In the data rows, 128 means zero.
Here are some points, each followed by its number:
[118 141 127 137 111 131 132 137 140 118 139 108 160 111 133 131 102 116 157 127 120 108  69 119
 117 101 156 127 134 122 116 138] 0
[168 111 128 137 188 156  75 124 150 113 100 134 193 121 172 104 140  96  89  92  61 219 152 133
 127 128  86 132  97 146 124 100] 1
[125  89 106 169 128 138 129 164  88 113 160 101 108 156 136 128 193 154  92 133 121 151 129 157
 137  84 120 115 149 106 143 111] 2
[107 170 133 111 130  93 116  76 140 149  90 140 162 174 140 128 106 125 144 116 190  88 137  96
 128 155 102 211 144 132 106 180] 3
[121 144 139 136 111 124 138 164 123 124 163 110 141 155 116 133 146 142 144 155 116 112  85  99
 130 116 132 128 155 117 129 136] 4
[129 145 137 127 145 124 118 128 128 125 125 150 137 133 106 114 125 108 152 109 151 127 137 124
 131 124 138 162 126 129 109 114] 5
[149 112 120 158 179 156  99 141 136 105 115 141 173 116 134 131 136 115 118 101  60 184 138 133
 124 130 101 137  93  93 115  98] 6
[121 139 160 118 147 122 103 123 130 134 119 137 137 132 103 104 119 108 143 107 146 137 129 115
 129 124 140 151 133 127 103 113] 7
[111 103 136 163 149 110 132 133  48 158 128  90 158 119 195 129 128 108  81 113  64 206 126 138
 205  97  81 106  98  48 173 135] 8
[143 116  79 157  69 134 164 121 105 119 111  93 111 160 166 145 179 213  86 171 188 100 141 151
  91 156 114  95 140 147 197 150] 9
Which five points above are nearest to each new point by angle? Their numbers follow each, smallest number first.
[125 128 107 119 121 110 110  82  95 131 152 179 138 153 146 141 143 157 158 105 173 119  97 117
 155 164 141 187 145 126 110 181] --> 3 4 5 7 9
[120  98 112 145 132 115 129 125 133 112 151 127 132  86 130 187 111 131 155 130  26 157 111 157
 137 116 160  61 115 108 111  97] --> 0 1 2 6 8
[130 154 143 125 124 141 148 136 140 105 136  93 144 167 126 116 156 141 122 131 169 110 115 107
 112  99 121 138 144 134 130 137] --> 0 2 3 4 9
[106 143 140 133 106 119 113 125  91 122 114 128  99 155 105  95 131  96 100  56 181 107 176 111
 170 124  84 178 119 157 135 182] --> 3 5 7 8 9
[101 101 129 128 120 158 145 134 125 112 139 147  56 108 112 131 128 131 141 148 143 132 119 169
 130 129 145 117 151 154  90 111] --> 0 2 5 7 9
[103 100 114 134 115 149 142 141 119 103 142 154  86 102 103 125 122 137 125 149 141 111 126 180
 124 125 147 130 143 157  98 124] --> 0 2 4 5 9
[184 123  94 161  84 148 158 116 142 136 118  94 127 149 129 147 174 209  86 177 178  86 148 140
  97 147 120  99 152 138 175 120] --> 2 3 4 8 9
[127  65 140 117 112 167 152 151 117  92 143 173  27  85  52 115 127 161 115 136 124 102 108 204
 110 104 147 125 130 182  81 115] --> 0 2 5 7 9
[125 164 137 131 121 133 130 146 150 110 140 137 163 110 113 142 115  96 158 129 120  88  55 127
  87 111 150 120 162 110 106 124] --> 0 3 4 5 7
[185 128 156 106 126 103 168 109 176 177  92 163  91 132 139 130  85 114 149 138 126 118 163 113
 127 190 122  94 115 125 134 133] --> 1 3 5 7 9
[130 137  87 145  76 150 160 148 226 125 127  95 120 164 146 161 186 216  93 196 165  67 126 148
 106 158 130 127 138 131 170 146] --> 0 2 3 4 9
[205  99 151  77 134  96 155  98 218 213  91 183 110  95 142 137  57 110 158 154 132  94 194 108
 137 227  95  86  97 118 141 166] --> 1 3 5 7 9
[ 98 134 130 116  69 120  48 106  50 119  85 133 116 159  92  32 200  43  88  56 231 133 181 101
 197 123 106 193 131 175 163 206] --> 2 3 5 7 8
[ 99 101 132 126 108 121 136 150 108  79 127 167  39  89  82 132 126 129 152 142 120 118 137 182
 118 125 160 105 150 163  79  87] --> 0 2 5 7 9
[208 100 181  82 129  98 147 109 255 207  83 178  91 106 133 137  61  88 159 139 129 107 218  97
 147 240 151 100  99 127 212 160] --> 1 3 5 7 9
[160 133 135  89 118 123 155  98 177 146 107  87 162 132 167 138 131 148  85 169 131  83 126 100
  91 129 136  88 141  98 171 138] --> 0 3 4 8 9
[119 128 156  78 109 129 132 105 134 117 119 161 143 140 105 142  94 127 141 127 125  86 138 112
 106 173 142 160 137 150  97 157] --> 0 3 4 5 7
[201 175 105 189 119 115  92  87 167 193 117 133 165 140 158  79 164 135 188 136 255 125 174  83
 129 146 141 153 141 136 174 162] --> 3 4 5 7 9
[113 110 128 136 132 134 139 141 121 108 137 151  66 106  95 129 126 131 131 144 134 122 125 176
 120 129 143 123 144 152 100 127] --> 2 4 5 7 9
